Look-ups in named tables: a row name and a column name give one cell, copied from the table.

Bekapin =
,Gabu,Gadi,Fozimut,Ber,Papodi,Sisu,Tutulos,Kosugus
Gub,156,107,58,43,181,29,103,110
Lir,153,104,47,38,177,27,105,118
Ragomor,142,48,57,66,70,132,151,153
Maz,120,49,84,65,63,137,137,152
Bor,65,146,144,133,123,66,53,59
Zezevo,12,136,182,194,39,148,63,39
Lemusil,69,142,140,128,138,59,53,68
Fen,70,153,144,134,145,51,43,54

Kosugus of Fen is 54
Papodi of Lemusil is 138
Gadi of Lir is 104
Tutulos of Gub is 103
Kosugus of Bor is 59
Gadi of Zezevo is 136
Gabu of Maz is 120
Sisu of Maz is 137
Fozimut of Gub is 58
Sisu of Lemusil is 59
Kosugus of Lir is 118
Gabu of Ragomor is 142
Kosugus of Maz is 152
Ber of Lemusil is 128
Gabu of Gub is 156
Tutulos of Fen is 43
Gabu of Bor is 65
Kosugus of Zezevo is 39
Gadi of Fen is 153

Lov =
,Rek,Sazok,Kole,Lag,Nakulo,Dekal,Zubuz,Tik,Zomop,Ruzub
Dilaba,178,209,39,37,103,110,46,33,94,64
Lidafov,157,192,48,46,104,114,29,30,109,88
Fus,170,226,64,36,127,98,56,20,89,62
Kuzi,152,227,116,19,122,83,70,46,91,73
Zapo,173,213,58,53,115,108,51,49,87,81
Zapetu,159,196,137,4,144,90,51,38,70,55
Goko,160,219,124,21,130,109,41,36,82,67
Naz,158,209,52,63,113,105,42,22,82,92
Zuvotu,155,235,108,45,127,102,34,38,80,72
Nela,142,216,115,16,122,117,50,27,93,51
Neron,152,216,53,46,116,105,33,4,107,66
Vogosur,159,223,100,27,129,117,41,21,98,79
Ror,169,215,82,28,108,110,31,27,107,68

What is the Zomop of Zuvotu in Lov?
80
What is the Kole of Kuzi in Lov?
116
What is the Rek of Fus in Lov?
170
What is the Kole of Fus in Lov?
64
What is the Tik of Vogosur in Lov?
21
What is the Kole of Vogosur in Lov?
100
What is the Zubuz of Vogosur in Lov?
41
What is the Sazok of Goko in Lov?
219
What is the Zomop of Dilaba in Lov?
94
What is the Rek of Neron in Lov?
152
What is the Tik of Zapo in Lov?
49
What is the Dekal of Naz in Lov?
105
What is the Nakulo of Fus in Lov?
127
What is the Lag of Fus in Lov?
36
What is the Kole of Neron in Lov?
53
What is the Tik of Zuvotu in Lov?
38
What is the Sazok of Ror in Lov?
215

Telepin.tsv
	Meve	Sabevud	Vud	Kozi	Vik	Rav	Kedon	Debuko	Pim
Giv	3.034	2.301	4.268	5.326	4.679	3.021	3.845	4.173	2.306
Fogidu	2.779	2.273	4.339	5.192	4.567	2.948	3.980	4.205	2.544
Bizalet	2.063	2.340	4.874	4.521	4.608	2.900	3.376	3.656	2.649
Pav	2.793	2.367	4.307	5.355	4.705	2.834	4.181	4.378	2.522
Lovis	1.816	2.687	4.951	4.193	4.422	3.312	2.751	2.977	3.023
Las	1.760	4.629	2.363	5.179	3.044	0.760	5.558	5.594	4.949
Papamu	1.705	4.444	2.486	4.881	3.150	0.952	5.486	5.332	4.939
Dipot	2.836	2.344	4.370	4.930	4.491	3.210	3.604	3.968	2.469
Ginefid	2.053	2.638	4.666	4.602	4.344	3.059	3.474	3.838	2.956
Lan	2.101	2.634	4.870	4.039	4.331	3.290	2.862	3.063	3.063
Vapu	0.495	5.363	2.050	4.086	2.561	0.514	5.485	5.475	5.715
Tuk	2.460	2.514	4.531	4.463	4.562	2.891	3.491	3.735	2.829
Zanovan	3.923	1.647	3.954	7.665	5.869	2.264	6.323	6.793	1.824

What is the Vik of Dipot in Telepin? 4.491
What is the Kedon of Tuk in Telepin? 3.491
What is the Rav of Lovis in Telepin? 3.312
What is the Rav of Giv in Telepin? 3.021
What is the Vud of Ginefid in Telepin? 4.666
What is the Kedon of Fogidu in Telepin? 3.980
What is the Vud of Giv in Telepin? 4.268
What is the Rav of Zanovan in Telepin? 2.264
What is the Pim of Vapu in Telepin? 5.715
What is the Vud of Dipot in Telepin? 4.370
What is the Vik of Ginefid in Telepin? 4.344
What is the Meve of Tuk in Telepin? 2.460
What is the Sabevud of Dipot in Telepin? 2.344

Table Golifol
|  | Rop | Femor | Ganip | Gisub |
|---|---|---|---|---|
| Dol | 3 | 89 | 112 | 148 |
| Supiv | 51 | 149 | 38 | 87 |
| Zemelos | 11 | 86 | 185 | 152 |
| Bobuba | 76 | 209 | 90 | 113 |

What is the Ganip of Dol in Golifol?
112
What is the Gisub of Zemelos in Golifol?
152
What is the Femor of Zemelos in Golifol?
86
What is the Ganip of Supiv in Golifol?
38
What is the Gisub of Dol in Golifol?
148
What is the Rop of Supiv in Golifol?
51
What is the Rop of Bobuba in Golifol?
76
What is the Rop of Dol in Golifol?
3
What is the Ganip of Zemelos in Golifol?
185

Vum.csv
,Zaf,Fur,Lufek,Tev,Ner
Kuz,143,91,55,87,142
Legimo,96,105,50,192,72
Zuv,153,117,163,132,52
Defepab,148,99,190,173,195
Gonirik,166,193,135,84,194

What is the Lufek of Kuz in Vum?
55
What is the Fur of Defepab in Vum?
99
What is the Tev of Kuz in Vum?
87
What is the Zaf of Legimo in Vum?
96
What is the Zaf of Zuv in Vum?
153
What is the Lufek of Legimo in Vum?
50
What is the Tev of Zuv in Vum?
132
What is the Tev of Defepab in Vum?
173
What is the Tev of Gonirik in Vum?
84
What is the Lufek of Gonirik in Vum?
135
What is the Fur of Legimo in Vum?
105
What is the Ner of Kuz in Vum?
142
What is the Fur of Zuv in Vum?
117
What is the Zaf of Gonirik in Vum?
166
What is the Tev of Legimo in Vum?
192
What is the Ner of Gonirik in Vum?
194
What is the Ner of Defepab in Vum?
195
What is the Fur of Kuz in Vum?
91

Tuk:
columns: Fupero, Rekuga, Kudamu, Loref
Mef: [121, 139, 240, 240]
Kud: [205, 127, 150, 154]
Nonaf: [88, 161, 91, 88]
Sebufaz: [148, 107, 21, 27]
Besana: [122, 125, 90, 90]
Soga: [102, 167, 226, 228]
Tefa: [177, 84, 52, 53]
Tikabil: [168, 103, 57, 62]
Novav: [222, 101, 64, 61]
Rivol: [133, 156, 201, 201]

Tikabil, Fupero -> 168
Tikabil, Rekuga -> 103
Mef, Loref -> 240
Tefa, Kudamu -> 52
Mef, Fupero -> 121
Nonaf, Fupero -> 88
Rivol, Loref -> 201
Soga, Loref -> 228
Rivol, Fupero -> 133
Soga, Kudamu -> 226

Tozif =
        Tovu  Lod  Novu  Vagesem  Nizako  Fezemu  Lipuzet  Tal  Did
Vol      186  188   132      135     185     186      118  176  146
Vususo   159  165   134      185     166     155      141  130  127
Bosida   105  222   206      173     170     158      124   93  149
Mobi     177  195   167      184     131     171      132  108  134
Mas      151  167   136      188     164     152      154  141   96
Ferume   182  177   170      188     126     173      123  158  224
Zibiru   189  170   141      153     181     176      132  165  148
Vab      180  183   162      203     131     174      138  169  173
Nek      147  157   125      185     179     154      159  154  162
Visiv    197  207   150      137     143      22      110  157  158
Kasuk    115  182   121      122     114     171      155  158   99

Bosida, Novu: 206
Vab, Tal: 169
Visiv, Vagesem: 137
Ferume, Vagesem: 188
Bosida, Vagesem: 173
Nek, Novu: 125

Babikim =
,Tos,Mesaz,Bipe,Suza
Mamumep,40,75,2,4
Mag,65,34,44,49
Vef,27,12,72,67
Nozafu,28,37,44,43
Vesevu,21,45,40,37

Vef, Bipe => 72
Vesevu, Suza => 37
Mag, Bipe => 44
Mamumep, Suza => 4
Mag, Tos => 65
Nozafu, Tos => 28
Mag, Suza => 49
Mamumep, Tos => 40
Vesevu, Bipe => 40
Mag, Mesaz => 34
Mamumep, Mesaz => 75
Which row has the largest Suza? Vef

Vezale:
,Mez,Bafodo,Bina,Vez,Fom,Kudom,Tegen,Pusoto
Zisivu,134,57,197,38,84,108,103,118
Mer,123,50,209,21,118,147,101,153
Pizo,67,89,205,50,109,180,94,117
Segid,115,44,183,72,102,152,123,103
Favi,118,33,132,48,104,142,118,116

Segid, Pusoto => 103
Zisivu, Tegen => 103
Favi, Tegen => 118
Favi, Mez => 118
Segid, Fom => 102
Favi, Kudom => 142
Zisivu, Pusoto => 118
Mer, Bafodo => 50
Pizo, Fom => 109
Mer, Fom => 118
Favi, Bafodo => 33
Favi, Bina => 132
Zisivu, Fom => 84
Zisivu, Bafodo => 57
Mer, Mez => 123
Favi, Pusoto => 116
Mer, Kudom => 147
Segid, Kudom => 152
Row with the largest Pusoto: Mer

Kur:
          Sil  Labiru    Tid    Mes
Pigo    2.566   8.690  8.545  6.957
Zor     8.563   2.491  2.655  4.077
Ruketu  6.862   3.983  4.200  4.144
Zug     6.742   4.178  4.614  3.348
Puvapu  4.172   6.650  6.823  5.144

Sil of Zor = 8.563
Labiru of Zor = 2.491
Labiru of Puvapu = 6.650
Tid of Zug = 4.614
Mes of Pigo = 6.957
Mes of Ruketu = 4.144
Sil of Ruketu = 6.862
Tid of Pigo = 8.545
Sil of Pigo = 2.566
Labiru of Zug = 4.178
Sil of Puvapu = 4.172
Sil of Zug = 6.742
Labiru of Pigo = 8.690
Labiru of Ruketu = 3.983
Tid of Puvapu = 6.823
Tid of Ruketu = 4.200
Mes of Zor = 4.077
Mes of Zug = 3.348
Mes of Puvapu = 5.144

Tula
|  | Rikipir | Muromi | Fufu | Kunus | Bivive |
|---|---|---|---|---|---|
| Gekar | 490 | 834 | 719 | 635 | 655 |
| Baru | 612 | 790 | 808 | 103 | 735 |
| Faralam | 419 | 743 | 963 | 935 | 738 |
| Pog | 558 | 667 | 678 | 364 | 547 |
| Viduk | 633 | 799 | 639 | 503 | 721 |
| Kuzefe | 891 | 823 | 787 | 738 | 735 |
| Dagig | 716 | 606 | 776 | 661 | 597 |

What is the Fufu of Pog in Tula? 678
What is the Muromi of Gekar in Tula? 834
What is the Bivive of Baru in Tula? 735
What is the Rikipir of Viduk in Tula? 633
What is the Muromi of Pog in Tula? 667
What is the Kunus of Faralam in Tula? 935
What is the Kunus of Gekar in Tula? 635
What is the Rikipir of Gekar in Tula? 490
What is the Rikipir of Pog in Tula? 558
What is the Rikipir of Dagig in Tula? 716
What is the Muromi of Baru in Tula? 790
What is the Bivive of Faralam in Tula? 738
What is the Kunus of Pog in Tula? 364
What is the Muromi of Kuzefe in Tula? 823
What is the Kunus of Dagig in Tula? 661
What is the Fufu of Gekar in Tula? 719

